One vector is turned by the same rotation once a step. Each row is the vector after some number of steps, and that number follows the row.
The counts run from 0 to 563.
[129 128 125  99 200 127  98 137 108 154 133 131 147 143 134 143 152 123
 100 132  82 118 128  98 138 107  92 134 176 159 118 129 193  99 112 142
 131 140 185 119 119 128  84 119 167 120 123 107 178 153 141  95 118 110
  97 145 173 116]  264
[134 117  96 119 178 137 128 174  90 129 123 136 121 148 160 167 112 109
 114 171 115 101 143 103 119  84  82 150 137  84  82 145 141 123 152 165
 103  78 182 101 143 137 130 110 119 131 120 144 154 135 167 110 132 151
  77 122 122 136]  552
[130 162 116 103 138 154 148 139 113  87  74 110 129 160 162 197 115 139
 171 158 153 124 134 143 158 115 107 110 143 126 123 171 120 180 117 154
 149 103 172 119 116 135 100 115 120 167 121 114 143 178 130 153 141  93
  85 129 161 104]  433
[121 137 140 127 189 123 115 114 102 150 110 149 156 138 115 113 132 154
 100 120 134 113 132 129 115 110  98 137 147 114  83 110 193 145 112 158
 128 132 193 141 136 124 117 127 193 128 117 131 167 181 159 121  92 134
  85 128 144  87]  255
[111 134 135 121 161 155 116 123 140  86  85 103  97 188 149 107 163 149
 153 140 147  91 140 122 113  98 173 139 120 106 108 129 168 223 129 177
 134 113 135 132 147 150 117 138 122 134 115 176 139 151 129 145 127 133
 110  93 111 121]  474
[134 119 144  97 166 123 111 142 113 147 141 105 166 143  95 180 191 111
  92 116  80 121 151  91 118 113  98 117 150 130 106 141 168 103 125 142
 134 118 160 121 159 114  68  99 155 141 129 118 153 120 152  84 128 117
  92 146 162 151]  280
[150 149 147 119 147 154 133  59 114  93 113 110 140 152  88 155 152 151
 123  79 125 126 146 147  84 106 121  82 169 132  86 132 123 135 116 148
 143 111 173 125 115 122 107 125 159 170 142 103 149 166 138 101 110 101
 106 147 161 107]  305
[127 151 107 130 121 122 173 143 138 135  70 104 111 152 134 163 131 115
  58 109 138  77 121 109 116  85 142 120 180 164 102 147 131 157 105 152
 105 120 163 115 121 152 115 110 100 124 112 161 138 109 152 157 174  92
 111 138 139 156]  504
[140 122  92 116 178 132 122 179  98 140 114 145 118 146 145 168 104 119
  93 167 121 102 139  91 119  86  86 144 149  84  81 155 140 114 150 158
  97  95 186  95 149 147 123 106 123 134 124 138 172 133 159 114 137 135
  74 128 133 140]  553
[124 158 123 121 155 145 139 136  94 151  76 143 120 139 137 154 119 102
  72 104 140 118 111 152 131  93  83 155 195 177 114 130 145 106  98 136
 163 106 171 120  97 114 108 129 135 102  86 151 123 113 158 115 126  89
 114 146 150 107]  214
[147 125  70  94 166 146 130 149  91 111  71 147 114 141 133 103 123 144
 112 159 128  96 117  65 145  74 137 115 129  93 119 155 123 147 159 131
 153 119 154 125 140 116  97 147 144 156 128 120 190 156 159 112 155 121
 113 112 165  91]  135
[130 142 101 119 108 142 167 153 128  85  77 126 140 160 129 165 131 155
 115 154 162 108 119 119 145 122 132 126 135 114 104 201 159 173 145 147
 154 130 164 124 149 139  90 104  96 154 118 135 145 151 141 161 154  77
  86 116 159 130]  451
[124 128 115  84 176 161 124 156 128 133  79 101  88 160 196 167 115  69
 141 142 101 111 133 121 145  90 110 123 136 137 143 127  97 162 130 163
 133  65 129 128 122 105 120 133 136 138 134 153 136 130 149  99 150 157
 136 159 102 126]  97
[122 108 136 108 116 160 142 113 144  95 103 160 158 181 122 138 129 114
  86  81 163 142 119 181 105 150  97 113 145 165 107 185 187 152 137 166
 174 171 135 153 148 123  98 115 127 135 128 157 137 140 130 103 123  98
 120 159 123 120]  343
[151 126 107  86 184 156 147 135 133 109  96  95  86 184 163 132 151  90
 132 115  79 117 124 100 126  85 169  89 107 125 130 108 109 173 120 179
 143  88 127 114 132 135 112 152 127 130 153 143 153 140 138 105 169 151
 138 151 128 110]  81
[131 115 123 112 117 138 141 114 137 100  87 158 157 170  99 152 130 126
  69  91 145 144 131 159 102 152  92 105 154 161  89 181 152 149 142 160
 160 167 150 125 153 141  91  98 118 136 132 127 160 150 136 115 118  81
 108 161 151 123]  341
[102 143 111 109 123 140 140 134 131 107  62 126 144 145 175 174  96 138
 134 151 183  92 128 144 157 125  94 127 163 151 128 181 137 191 123 140
 126 127 163 157 130 101 104 114 140 158 113 134 149 169 147 159 130 111
  88 125 121 120]  436
[127 120 128 102 157 156 132 104 159  93 106 149 141 188 147 109 141 128
 108  84 132 136 110 167 120 143 130  97 140 181 125 141 193 175 121 178
 164 178 141 141 123 142 109 142 135 124 144 144 161 170 122 120 122 106
 129 159 134  92]  360
[137 127 131  99 208 126  91 141 103 151 133 125 145 149 129 143 160 128
 113 143  69 128 144  98 133 111  92 138 158 138 111 120 179 110 117 150
 129 125 182 105 131 130  84 122 159 120 123 109 179 151 138  88 110 118
  90 137 170 114]  263
[132 145 131 130 149 180 111 142 151 116  73 104  84 145 142 112 139 126
 119 161 114  93 110 105 143  95 126 170 152  99 108 157 171 152 149 164
 147  72 171 106 106 162  96  91 126 141 109 146 124 138 148  87 130  80
 123 137 159 151]  158
[145 122  85  80 161 146 165 113 135  96  95 147  92 210 150 139 108 145
 118 138 147 134 137 150 145 121 132 110 153 155  92 178 137 175 118 132
 154 150 165 109 118 120 111 121 134 103 139 114 152 190 117 139 119 114
  72 133 140 111]  33
[120 118  82 101 172 132 109 156 124 133  67 119 105 128 157 105 125 131
  94 172 118  76 127  66 158  83 118 161 163 125 118 158 151 144 151 136
 126 113 154 116 125 115  92 115 155 124 112 110 168 162 160 107 131 108
  99 126 163 141]  153
[124 148 144 132 177 161  99 131  91 135  71 117  93 144 138 155 140  94
 105 123 100 129 141 124 105  71  94 144 183 126  99 110 112 111 119 157
 147  69 153  88 108 150 116 128 113 126 104 139 140 101 143  87 119 103
 116 151 163 114]  210
[142 149  85  90 158 134 159 161 125 149  63 108 101 144 165 184 105 102
 100 140 102 112 118  98 159  92 111 108 152 140 128 154  80 144 122 146
 130  91 161 100 118 123 108 114 138 132 136 110 150 150 151 129 173 106
 117 171 153 126]  101
[142 147 114 128 153 201 117 124 140  91  84 144  86 144 161  83 106 140
 143 146 137  83  96 114 139  84 138 134 138 103 121 156 164 155 151 164
 158  89 172 128  96 153 121 141 132 162 130 156 159 164 143  98 145 111
 137 127 143  99]  140
[125 148 161  96 163 143 144 140 158 120 103  82 142 174 160 178 157  94
 155 110 107 153 123 168 137 145 122 126 118 150 122 131 181 193 104 200
 147 108 151 132 129 134 105 113 137 126 141 133 112 177 128 129 126 106
 103 164 129 130]  380
[142 165 137 136 153 176 157 117 108 108 105 147  91 186 137 148 122 121
 122 101 142 103 113 148  98  79 149 111 141 115 107 118 131 156 106 166
 146  83 170 125 126 162 139 152 110 141 117 202 138 105 144 136 157 142
 121 113 112  81]  525
[122 124 170 102 167 144  96 146 121 142 146  95 162 151 111 172 185 101
 119 121  86 123 155 110 100 119  92 141 133 112 101 129 180 117 135 164
 133  91 155 138 158 118  84  97 160 150 127 135 135 118 148  65 112 138
 101 142 131 157]  278
[120 130 118 139 162 124 142 132  80 140  98 167 166 128  88 123 129 140
  63  99 146 120 123 122  94 102  99 131 137  98  75 124 168 127 131 156
 155 137 173 147 172 110 123 140 158 133 107 161 171 138 176 117 116 133
  90 118 132  83]  238
[105 124 148 110 130 160 119  95 137 110  94 142 136 168 140 167 121 104
 112 101 169 133 144 195 114 144  66 123 182 180 103 168 150 147 123 149
 156 138 146 151 113  99 106 107 142 132 115 136 125 148 128 102  88 102
 103 164 118 132]  326
[130 128 102  94 159 178 125 149 105 102  97 152 111 162 157 100 125 109
 134 137 145  96 112 110 145  83 127 131 109  94 139 147 144 158 158 145
 176  94 137 163 151  91 105 156 144 160 120 171 153 124 161  92 154 160
 134  99 110  91]  131
[ 97 125 130 109 137 164  98 150 132  94  77 118 138 152 172 182 126 115
 168 165 161 106 155 137 130 114  92 141 125 105 122 172 134 196 167 165
 127  88 142 138 160 126 110 112 111 168 123 154 151 139 140 127 125 132
  92 123 110 139]  440
[148 146  85 127 140 137 166 120 107 119  86 146 110 157 131 144 114 128
  67  93 145  80 117 105  93  70 145  93 179 153 110 135 108 135 113 142
 115 128 168 118 128 152 124 148 104 138 123 167 184 108 152 153 176 125
 122 126 135 103]  521
[127 162 133 115 163 151 140  99 110 135  76 124  95 159 123 108 149 125
  85  92 133  98 117 130 122  69 139 129 192 183 121 104 142 138  79 131
 165 105 155 140  96 105 106 156 152 109  84 160 127 124 151 119 128 105
 128 120 149  92]  197
[151 135 120 118 175 154 132 118 106 118 144 162 145 145 141  99 131 126
 104  95 119 113  97 127 123  95 109 127 154 162 120 129 217  97 114 153
 160 141 180 140  97 130 114 162 149 122 119 143 170 149 154 102 131 116
 118 133 158  72]  249
[130 145 146  96 118 160 157 140 163 113 106 100 155 168 156 181 151  81
 115  88 116 121 110 147 137 134 129  91 139 184 156 160 163 165 116 178
 146 126 144 161 133 131  94 118 120 159 145 150 137 122 132 123 172 100
 143 174 128 136]  395
[112  87  81  81 177 122 114 141 149 125  74 142 103 190 167 139 109 120
  91 160 127 118 157 123 125 126 110 128 151 152  97 164 122 186 151 152
 108 155 131 107 149 127 104 102 134 104 142 125 172 164 129 117 110 138
  89 149 115 154]  42
